Rows are one point carried round by a steady rotation, each followed by how many steps it has turned.
The counts run from 0 to 639.
[-0.14 -2.66  3.37  1.10 -0.58 -0.84  0.53  0.42  0.43  0.82 -1.54  1.70
 -0.38 -0.94 -1.50  2.26  1.86  0.37 -2.33  2.14  2.29  3.60  1.78 -0.56
 -0.41 -0.30 -0.94 -1.48  1.80 -0.55  1.60  2.02  0.30  0.71  0.16 -2.57
 -0.52 -1.68] : 337
[ 2.78 -0.58  2.32  0.72 -1.80  2.37  0.59  0.40  0.08  1.43 -3.89 -0.35
 -1.29 -1.25  1.57 -1.22 -1.44 -1.98  0.42  1.58  1.25  1.81  1.98  0.45
 -2.66 -0.36 -2.25 -1.25 -0.83 -0.05  1.81  3.29  0.34 -0.50  1.24  1.25
  0.93 -0.75] : 179
[ 1.15  1.52  0.85  1.72 -1.50  0.44  0.68  2.50  0.07  2.01 -0.22 -1.62
  0.75 -0.62 -0.36  0.32 -0.42  0.03  0.18  2.18 -0.78 -1.50 -0.27 -0.59
  3.44  1.74 -2.89 -1.65 -2.65 -2.80  2.14 -0.39  1.12 -0.93  1.56  1.59
  1.29  0.09] : 396
[ 0.31  0.20  4.22 -0.95 -1.42 -1.75  0.29 -1.24  2.77  0.89  0.61  2.44
  0.93 -2.68 -1.17  3.18  1.14  2.07 -1.80  0.03 -0.47  0.93  2.06 -2.39
 -1.38 -1.39 -0.08 -0.31 -0.95  2.43 -1.05  1.15 -0.45  2.28  0.00 -1.80
  0.84 -0.88] : 629
[ 2.12  1.31 -0.38  1.69  3.00 -0.58  2.28  2.35  0.67  0.28 -0.65  2.40
 -0.32 -0.50  0.37 -2.28 -1.38 -1.32  1.59 -0.15 -0.33  3.19 -1.50 -0.82
  1.17 -2.41  0.03 -0.94 -2.58 -0.52 -0.22  0.59 -1.06 -0.62 -0.24  1.16
  1.94 -2.57] : 54
[ 1.34 -1.89  0.89  2.64  1.07  2.40 -0.06  0.53  2.92 -0.59 -2.23 -0.23
 -0.55 -0.46  1.73 -1.09 -0.90 -1.11  1.22 -0.31 -0.04  2.00 -0.28 -0.47
 -0.58 -0.83 -4.08 -1.61 -4.21 -0.28  2.45  2.54  0.51 -1.42 -0.26  0.07
  0.06 -0.55] : 486
[-0.41 -0.97  2.22 -1.24  2.42 -0.91  0.84 -0.40  0.27 -0.40  0.84  0.36
 -1.81  0.52 -0.64  1.75  0.65  2.20 -1.87  0.03  1.83  4.42  0.41  1.89
  1.70  0.14  2.80 -0.67 -1.22  1.45  2.21  0.56 -2.92  1.84  0.69  0.18
  2.13 -0.86] : 310
[ 1.85 -0.37  3.16 -1.64  1.49 -1.36  0.89  2.04 -0.43  1.12 -0.58  2.67
 -1.27 -0.63 -0.03  2.33  2.10  2.33 -2.14 -1.56  1.56  3.15  1.72  0.31
 -1.56 -0.10 -0.59  0.29  1.24  1.44 -0.32 -0.29 -1.73  2.94 -0.65 -1.18
  0.24 -1.24] : 35
[-1.78 -1.21  3.34  1.25  2.57  0.74  0.31 -1.61  3.33  0.15 -0.26  0.78
 -0.14 -0.83 -0.07  1.39  0.26  3.58  0.44  0.35 -0.29  2.36  1.44 -1.81
  1.67  0.82 -0.95 -1.63 -0.78  1.21  0.39 -0.01 -0.99  3.15  0.03 -2.37
  2.85 -0.96] : 322
[-2.33 -0.01  2.22  1.82  2.32 -2.18  3.05 -1.19  1.89  0.95 -0.17  0.78
  1.29  0.22  0.57  1.10  0.90  2.78 -0.40  0.47 -1.15 -0.36 -2.16 -1.16
  1.70 -0.80 -2.66 -0.49 -1.99 -2.49 -2.09 -0.51  0.12  0.84 -0.73 -1.79
  0.09 -3.48] : 76
[ 0.06 -0.37  3.68 -0.12 -1.33  1.25 -0.61  3.57  1.29 -0.73 -1.54  0.26
 -1.03  0.51 -1.24  0.78 -2.29  0.31 -1.33  0.91 -1.16  0.50  1.80  3.39
  2.91  0.68 -0.28 -1.31  0.32 -1.71 -0.11 -0.34  1.54 -1.43  1.28 -1.74
  1.23 -2.09] : 582
[ 1.91  1.23  1.93 -0.77  0.40 -1.45  2.57  1.18  0.03 -0.33 -0.69  2.99
 -0.75 -2.62 -1.76  2.01  1.48 -0.63 -0.58  0.02  0.26  0.09  0.18 -1.12
 -2.60 -1.82  0.24 -0.47  0.28  2.33 -1.15  1.40  0.92  2.32  0.73 -2.81
  1.54 -1.72] : 203
[ 0.11  1.42  0.47  0.76 -1.13  1.25  0.59  0.74  0.17 -1.94 -0.29 -2.06
 -0.79  0.07  2.06  2.65 -2.46  0.52  2.05  1.59 -0.51  2.98  0.07 -0.07
 -1.41  0.49  0.34 -2.25 -1.67  0.27 -1.27 -1.02 -2.27  0.26  0.65  2.45
  1.10 -2.23] : 161
[ 3.32 -0.67  0.94  0.16 -3.17  1.04 -0.36  1.20  0.91 -0.27 -2.11 -0.46
  0.28 -1.05  2.47  2.84 -3.35  1.18  0.78  0.79 -0.58  2.31 -0.22  0.79
 -0.27 -2.02 -2.31  0.12 -1.35  0.41  0.40  0.59 -0.60 -3.32 -0.02  2.42
  1.05 -0.17] : 621
[-0.70 -1.71  1.87  1.33  2.22  1.92  0.16 -2.27  2.83  0.84 -1.23 -2.41
 -0.58  0.37  3.27  0.00 -1.41  1.99  0.71 -0.23  0.04  4.63  0.86 -0.95
  0.92 -0.85 -2.38 -1.12 -1.73 -0.66 -0.08  0.27 -1.91  0.13  0.19  1.03
  2.50 -0.68] : 317
[ 1.59  1.05 -0.91  1.87  0.66  1.71  0.89  1.54 -0.47  0.88 -0.91 -0.72
 -0.95 -1.42  0.95 -1.25 -0.71 -0.30  2.27  1.50 -0.24  2.97 -0.28 -1.60
 -0.92 -1.13  0.26 -2.95 -2.08  0.17  0.92  1.98 -1.50  2.16  0.76  2.92
  1.98 -2.75] : 177
[-0.51 -0.62  2.32 -1.36  0.01 -0.69  1.56  0.11  0.97 -0.60 -1.29  2.49
 -1.32 -0.44  1.04  2.42  0.92  0.65 -1.32 -0.71  0.95  0.10  1.36  0.26
 -2.33 -1.43 -0.22  0.61 -2.55  3.29  2.42  3.04 -0.84  1.81 -0.42 -2.64
  1.12  1.74] : 477
[ 1.41 -0.57  1.91  1.47  0.63  1.07 -0.95  3.42  1.44 -0.92 -1.31 -0.55
  0.06  0.51 -1.69  0.52 -2.12  0.60 -0.43  1.14 -1.58 -0.09  0.63  1.66
  4.58  0.79 -1.10 -2.50 -0.95 -1.73 -0.10 -1.15  1.29 -0.39  0.63 -0.66
  1.86 -2.93] : 581
[ 0.75  2.21  1.51  1.27 -0.63 -0.42  3.04  3.29  1.66 -0.88 -0.78  0.64
 -1.15  2.80  1.60  0.78 -1.84 -1.58 -0.25  0.66  0.43  0.63  0.16 -0.47
 -2.18  2.73 -0.65  0.12  0.12 -1.79 -2.42  1.07  0.91 -1.08  1.28  0.63
  1.51  2.68] : 543
[ 0.30 -1.46  2.46 -1.58 -0.90  1.56  0.24  1.42 -0.45 -0.92 -2.80 -1.85
 -2.29  1.08  0.35  1.51  0.20 -1.34 -2.98  0.28  1.67 -0.28  1.66  2.90
 -0.60  0.93 -2.67 -1.86 -1.48 -0.77  1.16  0.06  0.65  1.18  1.56 -1.32
 -0.80 -0.64] : 0
[ 0.58  0.33  1.28 -1.09  0.51  2.38  1.61  0.55  0.57  0.77 -1.82 -2.49
 -2.06  1.19  3.69 -0.49 -2.47 -0.88  0.89 -0.84  1.07  1.05 -0.38  1.27
 -1.08  0.05 -2.20 -1.76 -2.81 -0.91 -1.18 -0.25 -1.66  0.63  1.98  1.27
  0.78 -0.80] : 10
[ 0.03 -2.79  1.44  1.29  1.71 -0.85  1.66 -1.19 -0.02  0.23 -0.26 -0.92
  0.51 -0.24 -0.16  3.04  0.61 -0.54 -2.21 -1.73  2.33  2.90 -2.13 -1.48
 -2.43 -2.58 -2.22 -0.34  0.45  1.00 -2.51  1.34 -0.57 -0.67  1.45 -0.56
 -0.15 -1.97] : 500
[-0.99  2.09  0.03  2.89 -0.70 -0.23  0.42  2.93  2.27 -0.61  0.46 -0.33
  0.35  0.02  0.17  0.43 -2.02 -1.33 -0.85  1.01 -1.86  2.84 -0.02 -1.13
  0.49  1.12  0.16 -0.84 -1.83 -1.92 -1.75  1.63  0.52 -2.72  0.96  3.42
  0.53 -1.49] : 116
[-0.24 -1.32  0.23  1.36  0.43  1.18  2.12  2.63 -1.16  1.97 -3.02  1.08
  0.11  0.26  1.68  1.79 -1.67  1.43  1.24  1.05 -0.57  1.01  0.25  0.69
 -0.22 -2.22 -3.71 -1.58 -2.29 -1.27 -0.31  1.92  0.27 -0.03 -1.17 -2.17
  0.05 -1.77] : 44
[-0.02  3.17  0.17  0.20  0.01 -1.30  0.00  2.80  0.47  0.56  1.63  1.01
  1.19 -1.01 -1.43  2.77  0.62 -0.02 -1.74 -0.73 -2.97 -0.67  0.89 -2.03
  0.73 -0.50  1.95 -0.59 -2.02  0.99 -3.11 -0.94  0.43  3.16  1.60 -0.43
  2.96 -1.25] : 417
[ 0.47  1.48  1.87 -0.56  0.09 -2.75  2.22  2.46 -0.63 -0.17  1.44  1.53
  0.07 -0.86 -0.64  4.31  2.19  1.34 -3.84 -1.90  1.25 -0.08 -0.37  0.29
  0.67  0.97 -0.47  1.79 -0.62  0.45  0.93 -0.18 -0.02  1.13  0.87  0.57
  0.71  0.45] : 248
[-0.11  2.21  1.97 -0.40  1.76 -1.89  3.87  1.29  0.48  0.12  0.87  1.20
 -1.03  0.95 -1.28  3.60  0.34  0.32 -1.39  0.29  0.96  0.20 -0.46 -1.57
 -0.14  1.91  0.77 -0.18  0.45  1.70 -1.65  0.15  0.40  1.54  2.12 -2.29
  2.52  2.54] : 539
[ 2.32 -0.08  1.02  1.48 -0.20 -1.09  2.40  0.22  0.48 -0.06 -1.53 -0.53
  0.97  0.14 -0.24  2.30  0.45  0.23 -4.17 -0.91  0.80 -1.16 -1.87 -1.28
  0.34  0.33 -2.81  2.41  0.14 -1.06  0.75  1.90  1.82 -0.19  2.04  1.01
  0.93  0.56] : 242
[ 3.60 -0.70  0.11  1.20  0.73  1.50  0.69  2.88  1.07 -1.94 -4.23 -1.20
  0.03  0.30  1.80  1.53 -2.17 -0.23 -0.16  0.24  0.14  2.15  1.09  1.05
 -0.42  0.30 -3.77  0.48 -1.02 -1.78  0.26  1.45 -0.01  0.07 -0.30  1.47
  0.75 -0.84] : 27
[-2.68  0.06  1.83  1.83 -2.35  0.77 -2.10  3.07  1.79  0.03  0.06 -0.98
  0.40  0.29 -0.62  1.93 -0.18 -1.04 -1.98  0.98 -1.54  1.31  1.33  0.32
  1.69  2.19 -1.80 -2.55 -1.78 -2.88  0.91  0.23  0.80 -2.15  0.93 -0.04
 -1.02 -1.52] : 122
[ 0.27  0.61  1.02  0.16  1.02  0.26  0.62  2.14 -0.09 -2.84 -0.41 -0.45
 -0.22 -2.05  0.98  3.53 -0.43  1.68  0.75 -0.68 -0.99  1.66  0.05  1.25
  0.19  0.74  0.24 -1.00 -3.18  0.96  2.02 -0.37 -2.30  1.42 -1.41  1.68
  1.08 -3.40] : 463
[ 3.20  3.13  0.76  0.38  0.83 -2.27  4.27  0.63  1.11 -0.56 -0.04  0.59
 -0.42 -0.43 -0.14  0.39  0.61 -0.22 -2.20 -1.22  0.96 -0.99 -2.08 -2.33
 -0.25 -0.34  0.58  2.41 -1.17  0.25 -1.19  0.52  0.10  0.86  2.43  1.05
  2.33  0.37] : 237
[-0.06 -1.61  1.82  0.25  0.02  1.21  1.92  1.36 -0.24  2.82 -3.43  2.48
 -0.97  0.46  0.88  1.46 -0.79  1.11 -0.89  0.63  1.05  0.77  0.66  1.35
 -1.28 -2.63 -3.72 -0.63 -1.28 -0.04 -0.82  3.50  1.01  0.21 -0.17 -3.91
 -0.32 -1.11] : 45
[ 1.25 -1.52  2.68  1.69 -1.45  0.70 -0.87 -1.03  2.74  0.85 -0.95 -1.25
  2.37 -1.81  1.73  2.95 -0.85  1.73  0.46  0.70 -1.94  1.67  0.68 -2.55
  1.76 -1.70 -2.67 -0.66 -2.55  0.16 -0.08 -1.01 -0.91  0.33 -0.17 -0.17
  1.79 -1.21] : 625
[ 0.41  0.75  0.34  1.08  1.90 -0.04 -0.66  1.18  1.16 -2.17  0.34 -1.39
 -0.06  1.66  1.89  2.43 -1.42 -0.39 -1.45 -1.77 -0.44  3.32 -1.17 -0.68
  2.38 -0.61  1.51  0.91 -3.51 -0.18 -2.32 -3.01 -2.55  0.03  1.34  1.06
  2.28 -0.50] : 283
[-0.67  1.09  3.04  0.73  0.14 -0.73  1.04  2.99  1.30 -0.40 -0.13 -0.03
  1.05 -0.39 -0.03  1.18  0.33  0.65 -1.59 -1.42 -0.63 -1.34 -0.55  0.70
  1.48  2.45 -4.13 -0.15 -2.02 -3.10  0.79 -0.88  1.45 -1.32 -0.22  0.86
 -1.48 -2.29] : 245
[ 0.47  0.02  0.99  1.21  2.95 -0.64  1.99  2.11  0.33  1.63 -0.65  2.31
  0.38 -1.16  0.62  0.85  0.31  1.16  0.71  0.78 -0.72  1.13 -0.07 -0.71
  2.74 -1.21 -1.04 -0.76 -4.02  0.28  1.40 -0.19 -0.35  2.41 -1.42 -3.52
  1.27 -1.51] : 48
[ 3.23 -0.18  2.34 -0.79  1.02 -0.41 -0.37  1.30 -0.79  1.24  0.52  0.95
 -0.58 -3.20 -1.38  2.54  1.23  1.49 -0.71  0.18  0.96  1.51  0.25 -1.84
  0.32  0.21  0.06 -1.07 -0.10  3.15  2.31 -1.12 -1.18  2.28  0.92 -0.13
  1.97 -1.90] : 187
[-0.69  1.79  1.95  0.79  0.00 -0.86  0.31  4.76  0.14 -0.48  0.04  0.61
 -0.04  0.97  0.54  0.84  0.74 -0.69  0.47  1.09  0.18  1.24  2.12 -0.08
  1.67  4.26 -1.48 -1.31 -2.44 -3.18  0.40 -2.28 -0.05  0.61 -0.63 -0.39
  0.79 -0.05] : 553
[ 0.68  1.13  4.01 -1.30 -1.20  0.09  0.07 -0.65  0.09 -1.07 -0.01 -0.45
 -1.95 -0.89 -0.24  2.40  0.20  0.30 -2.26 -0.05  1.51  2.32  2.18  0.51
 -1.94  1.08  2.51 -1.01  1.45  1.96 -1.02 -0.55 -1.19  1.44  1.97  0.56
  2.22 -1.51] : 158
[ 0.49 -0.84  3.11  0.63  0.49 -0.01  2.71 -1.16  0.13  1.55 -0.80 -1.39
 -0.84  1.63  0.50  2.81 -0.27  0.63 -2.25  0.48  2.66 -0.60 -0.93 -0.93
 -0.17  1.39 -3.39  0.71  0.52 -0.89 -0.42 -0.29  0.02 -1.26  2.04 -2.10
  1.61  2.80] : 533
[ 0.66  0.26  2.21 -0.43  0.86  0.22  2.14  3.32  0.41  0.46 -1.61  4.66
 -2.02 -0.68 -0.52 -0.65 -1.14 -0.27  0.92  0.62  0.34  1.24  0.46  2.04
 -0.97 -2.00 -1.13 -1.79 -2.34  0.23  1.24  1.49  0.93  0.07 -0.73 -2.71
  0.38 -0.95] : 50
[-2.01 -0.62  0.24  0.66 -1.22  1.05 -0.41 -2.19 -0.41  2.29  0.62 -1.07
 -0.96  0.83 -0.54  2.44 -0.74 -0.69 -3.72  2.27  0.19  0.85 -0.05 -0.18
  1.71 -2.00  0.80 -1.84 -1.36  0.51 -0.82  1.15 -0.64  0.25  4.19 -1.79
  1.70 -0.42] : 136
[-1.16 -1.10  1.28  1.92  0.40  0.50  1.64 -0.03  0.23 -1.71 -1.74 -0.36
  0.97 -0.05  0.94  3.72 -0.90 -0.59  1.06  0.72  0.39  0.41 -2.56 -0.86
 -0.71 -0.09 -4.60 -1.41 -2.57 -0.53 -0.23 -0.45  0.27 -1.47 -1.24 -2.62
 -1.38 -0.84] : 503
